Rows are one point carried round by a steady rotation, each followed by how many steps it has turned.
The counts run from 0 to 503.
[141 117 170 140 180  83 128 154  96 116 165 139 140 148 103 161 122 127
 128 120 150 156  69 129 171 161 122 125 127 151 102 163 123 155  88 144]  394
[124 100 127 146 145 104  82  84 143 116 152 140 147 149 153 159 131 164
 144 113 174 108 129 146 106 154 140 177 153  93 102 119 177 104 156 133]  142
[167 151 121 145  84 124 126  78 123 139  92 126 149 160 140 111 147 153
 118  99 109 145 106  85  88 114 101  94  97 132 173 176 154 124 117 140]  60
[172 139 143  89 140 123 170 170  91  94 123 158 159 133  93 119  94  81
 114 123  90 156 106 104 147 131 127 115  78 125 125 153 130 151 122 114]  47
[134 146 126 108 140 102 103 116 132 127  97  99 114  98 148  85 153 138
 164 118  94 124 156 118 106 121 176 156  86  83 153 153 179  91 164 131]  301
[172 153 119 133  90 130 124  80 121 133  87 123 146 148 131 105 148 151
 134  97  98 142 115  87  85 107 107 102  91 124 181 175 159 118 122 142]  61
[163 100 166 119 112 123 154 108 136 136 124 170 146 168 110 158 102 156
 105 122 150 170  67  97 145 146  99 131 139 141 112 162 121 175 100 103]  102
[190  94  96 121 114 102 157 132 130 102 158 138 147 170 172 141  73 113
 113 125 112 135 107 136 130 152  94 151 152 126 110 134 167 171 140 129]  268
[177 110 103 123 128 124 128 112 113  86 161 151 184 157 159 152  92 118
 133 115 129 109 131 140  89 146 111 153 140 100 136 107 188 124 164 131]  34
[122 161 170 136 148 124  96  90 120 151  97 137 136 133  96 130 177 177
 159 121 164 147 112 112 109 109 158 116 102 101 140 174 155  95 131 129]  467
[170 110 159  79 164 114 126 177 108  75 133 141 171  99  84 142 104 110
 155 118  86 131 112 120 151 139 117 153  96 112 123 132 136 141 119 132]  389
[140 111 102 140 149  91  96 104 129 107 163 117 131 143 179 143 126 145
 155 123 154 104 138 152 108 148 141 176 149  92 111 119 193 105 170 143]  140
[139  95 173 121 159 137 108  95 126 108 147 171 199 137 100 172 117 160
 148 118 159 118 111 122 101 149 133 162 135 109 146 106 170 111 132 115]  38
[139 138 153 170 172  82 131 123  80 141 175 121 139 164 141 135 131 123
 126 123 152 155  86 119 125 152 137 108 126 170 159 161 156 126  94 150]  54
[146 111 169 119 175  65 119 150 112 126 130  93 147 110 130 107 135 132
 151 129  73 138 114 108 137 150 161 133 110 160 166 163 173 134  99 139]  111
[133 105 111 145 149  97  86  95 135 115 160 125 139 143 169 150 127 154
 148 120 164 106 134 153 109 152 140 178 153  94 107 118 186 103 162 143]  141
[122 101 184 116 140 139 120  96 131 115 108 191 192 133  73 159 126 159
 101 113 146 143 105 109 119 154 141 142 110 115 127 133 132 129 114  96]  41
[131 170  95 154 105 127  96  79 124 132 106 153 124 168 129 139 163 156
 112  93 169 136 115 137 115 113 126 115 107  78  83 168 138 116 158 143]  14
[123 157 154 116 154 112  96 127 104 107 104 108 120  87 106 101 167 136
 174 101 111 133 131  99 118 110 146 144  66  92 161 155 139  81 133 146]  66
[148  90 111 107 155  86 103 145 129  83 149 119 155 114 155 125 105 112
 140 126  99 101 153 148 124 160 153 184 123  94 106 110 183 120 159 138]  434
[183 109 157  91 121 114 174 139 131 128 109 121 136 126 133 110  94 128
 146 139  73 156 103  87 131 128 119 141 111 144 171 164 166 160 113 107]  107
[ 94 141 166 126 143 120 112 101 128 117 108 142  88  93 112 125 150 145
 136 103 162 150 125  96 139 135 153 183  75  75 119 140 105  87 135 119]  364
[134 165  89 152 111 105 133 121 105 102 135 133  75 146 152 125 131 103
 101  87 157 153 105 123 145 133 101 142  90  87  77 161  96 124 142 157]  74
[158 126  87 131 121 102 158 139 109  81 167 132 101 136 182 122  81  79
 111 104 127 130 124 125 132 149 100 175 112  93 107 115 134 127 155 139]  372
[146 123 122 139 112 139 146 103 121  94 144 188 144 167 122 167  96 122
  86 102 179 145  91 120 132 150  92 153 126  94  83 124 114 141 134 118]  206
[138 150 142 163 135  93 133  98 115 175 132 124  99 181 148 129 144 161
 124 130 173 170  83 119 138 134 146 106 129 144 124 195 153 136 120 132]  292
[108 121 117 181 133  94 115  68 120 131 163 142 110 165 182 135 127 137
 105 113 182 131 124 127 103 162 147 163 135 109 118 124 158  96 143 133]  483
[159 145 106 127  82 115 141  83 144 153  84 114 104 152 162  88 138 153
 128 124 105 151 132  99  99 110 138 122  99 108 153 182 172 127 152 120]  297
[162 164 137 131 152 125  99 104 106 136 126 117 155 146 119 134 162 169
 186 123 146 130 111 128  96 101 137 102 119 108 164 167 194 106 144 152]  464
[146 151 157 123 172  88 155 156  78 131 138 107 116 117 136  92 124  99
 155 134  98 158 114  99 132 130 163 124  81 146 177 158 154 111 118 135]  346
[191 160 106 129 134 118 114 117  99 132 132 113 164 164 135 129 150 144
 171 120 118 127 114 135  97 104 119  94 121 120 154 171 198 117 151 159]  462
